Rows are one point carried round by a steady rotation, each followed by how many steps it has turned.
The counts run from 0 to 224.
[  9.4  19.6 -11.3 -15.5 -19.3   8.7   4.5 -13.5  17.7  12.6 -52.3 -19.5]	56
[  4.9 -34.2  -1.4  22.6  11.1 -20.8  30.6  12.1 -36.8  29.5  15.9  22.4]	177
[ -9.9   6.4 -12.9 -16.1  16.5   4.7  20.8   0.3  22.8  13.4 -46.6 -34.8]	23
[ 31.7  10.2   9.7   9.1 -23.3   5.4 -14.5   3.7 -42.5  20.0  13.7  36.2]	135
[ 23.0   2.0  10.2   6.5 -54.4  -2.9 -19.4 -30.3   9.7 -11.3  20.7  18.7]	107
[ 10.2 -18.7   5.4  15.5 -38.8 -19.8  10.3  -8.9 -32.7  17.2  20.8  36.8]	143
[ 14.9 -16.9   7.3  11.9 -37.9 -19.5  -2.5 -20.1 -10.4   0.4  38.5  27.6]	141
[  9.7  25.3  -9.3 -21.9  -2.9  13.2   6.1   0.6  15.9   5.7 -48.0 -35.1]	46
[  4.1 -23.4  -2.6  23.3  -1.5 -16.1  20.7   5.4 -36.6  24.8  22.1  28.3]	166
[ 11.1 -12.5   8.8  14.9  38.1  -4.8  -0.9  28.1 -33.4  -1.0  31.0  23.0]	181
[ -8.5 -20.2  -6.4   7.0  51.8  -9.5  33.6  23.0 -17.6  31.5  -0.5  -0.9]	211
[ 16.8 -25.7   3.2  26.5 -20.3 -25.5  18.6  -3.5 -34.1  23.0  22.2  27.5]	154
[-14.8 -26.8  10.8   9.3  39.9 -21.3   8.8  13.4  -8.5 -18.4  43.2  13.7]	194
[ 18.5  11.7   7.9 -16.0 -48.1   0.2 -23.4 -33.2  22.7 -19.4  -2.7   2.5]	85
[  1.8 -36.4   2.0  22.9   1.7 -26.8  30.2   7.6 -24.2  24.6  23.9  24.8]	176
[ 20.0  33.0  -5.3 -26.6 -12.7  24.1 -13.0  -6.8   5.7   5.8 -50.0 -22.5]	58
[-25.2  -5.5 -11.2 -17.2  27.9  -9.0  24.2  -2.1  29.0  19.1 -37.9 -34.5]	11
[ 16.4  30.0  11.8 -25.1 -14.5  16.5 -26.8  -6.4  29.1 -28.5 -21.2 -26.0]	61
[ 34.4  23.7  15.3   0.2 -34.1   9.5 -36.6  -5.7 -21.7  -7.1  12.2  26.8]	115
[-18.1 -42.0  -1.4  13.4  23.0 -26.8  36.0   5.2  -3.6   7.8  23.5  14.9]	197
[ 34.5  34.7  10.9 -16.9 -20.2  20.1 -26.1  -4.9   5.8  -3.7 -31.3 -18.2]	70
[ 31.2   0.2   5.1  19.6  -8.3   1.5 -11.7  15.0 -46.3  11.6  28.8  40.1]	147
[  2.0 -15.1   1.1   5.8  49.8 -14.8  22.2  28.5 -26.9  19.3  10.1  12.0]	201
[ 22.5  23.7  14.2 -14.4 -37.7  16.7 -27.9 -27.8  19.0 -25.2  -0.8  -2.0]	84
[-11.4  10.8   1.7 -20.2  55.1   3.7  -2.8  13.9  18.9 -17.1 -13.6 -22.9]	5
[ 31.1  24.1  -0.9  -9.1 -40.5  13.0 -10.6 -15.0  -0.8  19.6 -39.7 -13.9]	79
[  3.8  33.8   5.2 -24.6  10.4  18.9 -24.3  -6.0  28.7 -29.6 -17.4 -23.6]	50
[-18.8 -24.2   3.5  -2.7  52.8 -13.8  13.4  16.5   5.9 -20.9  22.9  -6.4]	216
[-20.1 -35.3 -10.1   8.4  38.2 -25.2  45.4   6.5  -0.8  18.7   4.2   4.6]	209
[-13.6   1.5  -2.3 -23.9  49.4  -3.1  -2.8   9.0  23.9 -24.9 -10.0 -35.0]	6
[ 23.4   6.0  17.1  14.2 -16.4  -0.5 -24.6  -0.3 -26.8  -8.6  43.9  37.0]	138
[ 16.6  -7.3   3.3  12.7 -56.9 -13.6   2.0 -25.0  -5.7   4.7   8.6  26.9]	120
[ 16.8  38.8   7.2 -25.4  -6.4  26.8 -29.0  -4.8  20.1 -18.9 -27.9 -26.6]	60
[ 31.0  18.8  15.4   3.8 -36.6   3.9 -33.9  -8.2 -15.4 -13.2  27.1  20.9]	116
[ 36.0  25.0  11.3   3.8 -39.5   9.9 -30.2   1.6 -32.0   1.2   5.1  20.6]	114
[ -2.2 -21.3  14.2  12.1  31.3  -9.3  -3.8  15.4 -19.1  -8.8  42.0  24.4]	182
[ 32.8  35.7  11.4 -22.6 -20.5  18.7 -36.7 -10.4  16.0 -20.6 -18.9 -17.0]	71
[ 21.9  13.7  -1.2  -0.6 -56.6  -3.9  -4.2 -28.8  11.0  18.9 -24.3   5.1]	88
[-13.3   1.5   0.8 -24.0  32.7  -3.4  -3.7  -0.9  37.6 -28.2 -11.9 -28.9]	18
[ 32.3  40.2   4.7 -16.0 -33.2  17.8 -22.0  -6.9  -4.1   2.4 -32.1  -5.9]	80
[  4.8 -14.3  -3.1  17.8  24.0  -7.3  27.1  19.3 -46.0  28.3  14.0  26.0]	178
[-13.2 -37.4   1.5  15.5  18.8 -29.0  22.6   2.4  -2.4   2.5  41.9  20.3]	185
[  4.4  16.9 -16.2 -22.3   5.8  13.2   5.8  -5.6  22.2   6.2 -52.2 -34.2]	35
[ 18.5 -12.9  21.7  10.1 -21.2  -7.2 -18.9 -10.8 -15.5 -17.7  44.4  33.6]	139
[  3.5 -31.1   7.1  28.6 -27.5 -16.1  15.0 -10.5 -16.5  13.6  33.8  37.4]	153
[-17.2 -29.1  -6.5  12.0  34.4 -25.8  32.5  13.9 -21.6  28.1   4.2   7.7]	199
[ -8.1   6.4  -4.2 -23.6  55.5   3.6  12.9  22.7   2.8   4.7 -31.4 -28.3]	3
[ -4.5  12.2  11.6 -25.8   7.6   8.8 -19.1 -20.5  48.4 -30.8 -19.1 -35.6]	40
[ -2.2  14.8  -4.3 -20.6  30.8  14.3   1.2   9.5   9.8   4.6 -50.4 -34.7]	25
[ 33.4  24.8  10.0   1.8 -50.5   6.7 -14.5 -14.8 -18.8  20.8 -26.5  15.5]	101
[ 17.8 -10.4  11.7  16.2  21.9  -8.5  -5.0  24.2 -37.1  -5.3  35.8  31.0]	170
[ 38.4  16.3  19.5  10.6 -28.8  13.0 -35.9   1.8 -27.2  -2.1  23.8  28.9]	126
[ 30.4   7.5   4.0  13.7 -31.5   8.2   1.2  -1.9 -38.3  25.9   6.8  30.7]	134
[ 18.0  20.8 -10.1 -13.8 -34.0   5.7   1.2 -20.4  12.6  21.6 -46.5 -17.3]	67
[-23.7 -31.6  11.2  -0.3  40.3 -20.1  22.9  13.0   6.3  -5.2  33.5   7.1]	206
[  9.9 -29.2  10.8  19.6 -23.7 -23.2   9.0  -9.8 -16.1   5.7  46.7  37.0]	152
[-18.0 -37.3   5.7   8.4  35.2 -24.0  17.7  11.1  -1.5  -8.0  45.8  14.6]	195
[ -6.5 -18.6   9.0   7.6  47.5 -17.5   4.4  21.8 -16.9 -13.4  43.9  13.3]	193
[ 12.2  27.8   8.9 -23.1 -19.5   6.5 -31.2 -18.2  39.5 -30.5  -6.6 -25.4]	62
[ 16.7  -1.4  -0.9   6.6 -58.9  -7.9   2.4 -20.6  -6.5  17.9  -2.7  16.4]	110
[-11.0  16.5   1.5 -21.9  42.1   4.0  -7.3   4.8  32.6 -29.5 -17.7 -36.3]	17
[-20.1   0.5  -7.9 -21.9   5.6 -10.3   1.8 -21.5  51.7 -14.9 -29.8 -31.4]	31
[ 14.4  33.9   0.4 -26.1   2.3  18.5 -22.8  -4.3  20.4 -23.7 -26.5 -30.3]	49
[-14.5  11.3   0.1 -27.5  19.2   4.4  -9.4 -10.3  43.0 -26.7 -15.3 -36.2]	29
[ 28.5   9.4  22.1   3.9 -32.6   0.5 -30.4  -3.6 -20.9 -14.6  33.6  25.3]	127
[ 30.3   7.5   5.3   9.6 -53.2   2.3  -3.4 -16.2 -23.4  22.9  -8.8  22.6]	111
[ -5.8 -16.2  -3.6   0.7  61.4  -6.9  23.4  28.1 -21.5  13.6   3.5  -5.2]	212
[ -4.6  10.4  -4.8 -18.9  57.0   8.7   7.9  24.6   6.8  -2.1 -18.4 -27.9]	4
